In the rows, 128 means zero.
Where one turn sends some rows of the set: a few examples, then the rows asked
mizub: [128 120 141 110  94 158 161 163 111 137 110 146  99 115 113 143 106 160
 143 117 127 109 133 107]
Bozad: [ 96 147 156 158 122 124 103  74 128 134 123 107 136 159 132 113 160 159
 119 135 154 155 106 145]
Pev: [110 144 166 160 154 134  92  93 127 133 132 142 145 153 162 108 148 141
 141 130 165 151 115 150]
novu: [140 153 106 109 144  95 150 165 129 115  95 119 116  99 123  90 118 111
 127 143 113 142 113 127]
sibe: [108 148 141 152 117 126  75  85 144 138 137 102 129 146 111 112 151 109
 113 160 173 151 127 125]
lif: [111 138 130 133 105 152 118 155 127 118 109 119 117  60 113 127 109 162
 141 137  94 126 139 145]
mebal: [104 135 150 156 111 123  95  64 143 123 139 107 147 154 126 121 156 155
 123 134 156 146 116 136]
suzop: [137 155  84 109 118  93 160 150 137 119  94 108 119 103 114 108 123 113
 121 159 123 139 126 121]
Pogid: [155 107 113 122 134 129 152 141 122 147 170 127 137 134 107 122 124  84
 135 160 119 124  95 108]
dopuv: [102 136 156 125 123 112 115 104  84 124 118 105 141 156 140 108 142 174
 111  97 125 141 116 151]
kot: [108 141 145 139 142 128 107 119  76 138 116 132 145 164 160 112 146 155
 121  98 138 133 131 161]
Feni: [114 126 149 156 123 129  86  68 151 117 154 123 157 150 139 124 150 143
 140 130 165 141 124 135]
duv: [118 141 134 142 138 134 104 115  90 133 130 154 164 155 178 133 134 146
 138 109 165 126 147 149]
Nev: [105 164 151 147 124 124  85  88 138 141 126 101 120 145 119 103 148 116
 111 165 168 159 115 132]
pafo: [148 135 109 116 162  99 132 175 128 114 107 132 123 103 118  89 121  97
 140 125 111 134 126 130]
rus: [131 113 135 114  90 157 155 158 115 131 116 145 105 121 106 150 109 155
 147 111 124 104 141 100]
paru: [110 134 128 140 114 156 111 164 120 122 106 126 116  65 116 125 112 158
 144 131  91 124 148 151]
tem: [116 136 111 144 107 163 111 159 125 125 114 140 126  67 124 143 111 150
 146 140 106 115 162 149]
lobi: [123 139 157 154 148 133  59 101 142 133 145 121 131 140 125 101 144  96
 130 144 168 147 128 135]
Bobi: [131 110 141 113  99 160 153 161 119 130 121 151 107 117 109 147 109 154
 151 109 122 103 140 104]
gan: [120 132 142 113  99 114 114  80 127 100 147 112 176 134 155 137 123 163
 129 121 161 122 125 122]
supe: [149 107 110 120 122 126 152 133 124 150 163 115 134 139  96 123 131  92
 127 162 116 126  96 109]
givu: [115 137 111 137  98 158 116 151 136 121 115 131 128  63 124 144 106 156
 146 146 109 116 157 140]
lub: [125 121 135 113  89 154 160 155 114 134 110 143 100 119 108 151 112 158
 144 115 124 107 136 102]
Mig: [140 125 113 126 132 129 168 145 106 166 143 119 119 142 108 115 135  96
 120 168 117 133  87 121]
zore: [153 121  90 126 151 105 118 169 132 116 120 135 133 112 108 106 128  87
 141 122 113 125 147 129]
nebo: [140 117 106 124 122 125 163 138 112 159 152 110 126 143  96 119 135  96
 118 165 112 130  95 113]
gozus: [113 134 120 146 116 161 108 163 120 124 108 137 120  70 121 134 114 153
 145 132  99 117 160 152]
bosid: [127 133 135 125 122 129 106  96 118 117 149 143 179 138 173 145 121 148
 140 122 174 118 144 130]
Zev: [109 132 153 111 100 107 114  84 111 104 134  91 157 142 134 119 128 177
 118 110 136 134 112 131]
bik: [101 153 163 159 140 129 101  89 120 140 121 128 134 159 152 106 158 153
 129 134 159 158 107 152]
borir: [154 116 120 122 149 131 158 148 116 155 164 136 133 132 120 119 122  84
 140 165 123 126  91 114]
vad: [134 112 144 112 102 159 155 164 112 131 116 154 105 115 112 143 106 152
 151 111 125 107 135 105]
vuro: [149 123  67 128 127 105 126 155 137 115 123 127 139 116 102 122 132  92
 131 136 123 118 159 119]
tifad: [140 142  66 120 110  99 146 143 143 119 108 116 134 111 107 125 133 104
 122 154 128 128 146 115]
fif: [116 152 169 149 154 130  69 107 136 135 135 123 123 139 130  91 142 104
 130 149 169 155 114 138]
vibu: [118 133 159 156 145 136  84  83 142 123 149 140 155 151 153 116 146 139
 147 130 168 144 123 143]
Siz: [110 163 163 146 142 126  82 102 130 140 123 111 116 139 131  92 143 114
 119 159 168 162 107 137]
Miv: [112 140 123 134  97 151 120 150 135 116 114 121 122  59 119 136 104 163
 142 145 102 122 144 142]
zofip: [131 120 145 111 101 158 160 164 113 135 111 153 100 112 116 141 107 157
 148 112 124 108 129 107]
Vun: [144 127 117 124 146 130 161 150 105 166 149 133 123 138 121 114 127  87
 132 167 120 131  89 122]
Vuva: [116 137 142 153 127 132  63  90 145 135 148 114 134 146 114 110 150 101
 124 152 172 146 131 127]

Bozad turns into mebal
Pogid turns into borir
Now these:
tifad turns into vuro
lif turns into Miv
vad turns into zofip
sibe turns into Vuva
duv turns into kot

Where one turn sends some rows of the set: a few examples, then the rows asked
diset: [161 121 153 159 119 102 131 110 173 105 149  90 121 115  94 149 142 181]
Suk: [111 135 105 123 136 131  95 147  98 117 123 170 110 149 119 164 161 151]
susa: [121 130 157 168 144 124 128 103 206  97 113 107 142 118 101 143 144 140]
nuki: [101 130 128 126 182 132  90 136  85 113 147 141 126 124 147 160 137 162]
Dibi: [100 145 112 141 159 113  88 149 114 159 135 168 119  97 123 180 147 157]
sak: [104 145 103 134 130 128  88 143  99 117 126 168 106 149 116 157 158 158]
furi: [150  96 167 128 120 118 151 131 164 129 112 101 142 121 112 133 137 129]
Retem: [127 154 158 148 137  96 146 177 142 107 152 154 104 109 115 172 128 131]
kofe: [128 142 182 116 139 142 117 138 150  97 122 174 133 133 100 173 122 160]
Zaz: [152 100 170 139 122 113 153 127 173 132 111 100 134 118 115 141 139 136]
Pufid: [113 118  81 178 147 101 111 113 154 136 124 100 114 126 133 138 171 147]
Paf: [164 122 153 165 124  98 129 115 175 109 157  91 129 114  95 144 137 168]
Durof: [102 142 112 145 159 113  88 151 114 166 137 170 122 104 133 172 136 155]
Vov: [161 121 154 161 131 101 130 114 175 102 155  88 127 104  90 153 144 171]
kele: [ 95 131 130 119 182 134  93 138  87 114 139 142 125 114 141 167 144 158]
Lovu: [116 143 109 128 130 129  91 141  99 117 125 164 101 156 115 161 164 161]
vokiz: [145 102 174 139 129 116 149 129 169 130 113  91 138 120 117 127 137 135]
liku: [125 129 154 173 147 120 125 104 204 102 121 107 147 122 106 135 134 144]
gimaz: [133 100 123 135 155 132  81  97 138 166 114 105 156 120 118 136 156 155]
Tamal: [119 131 147 164 155 120 126 105 210  95 121 113 145 117 107 145 142 138]
bini: [ 95 121 134 129 190 134  96 135  87 115 136 136 125 120 148 157 135 165]
saz: [103 142 106 127 132 130  91 145  95 114 124 162 102 140 115 167 163 160]
pir: [129 137 154 169 151 118 124 104 212 110 120 109 141 120 104 142 145 141]
bati: [159 123 152 160 115  98 130 114 171 104 159  95 124 105  94 159 138 179]
pivu: [104 146 113 146 152 109  84 151 110 159 144 165 124  98 119 180 138 154]
Lemo: [100 151 115 156 161 109  85 151 118 169 139 162 120  99 122 171 141 151]
bop: [ 90 127 125 131 183 132  93 134  92 108 140 145 127 118 148 170 135 161]
Foz: [153 102 167 142 123 115 150 127 174 130 117 102 139 127 118 130 133 137]
Dif: [134 145 135 153 115 127 100  89 116 136 139  84 125 137 150 164 155 151]
fena: [109 109 146 140 178 110 121 163 148  88 139 157 128  93  83 143 122 174]

Paf turns into saz
Suk turns into vokiz
Vov turns into sak
Now these:
kofe turns into gimaz
Lovu turns into furi

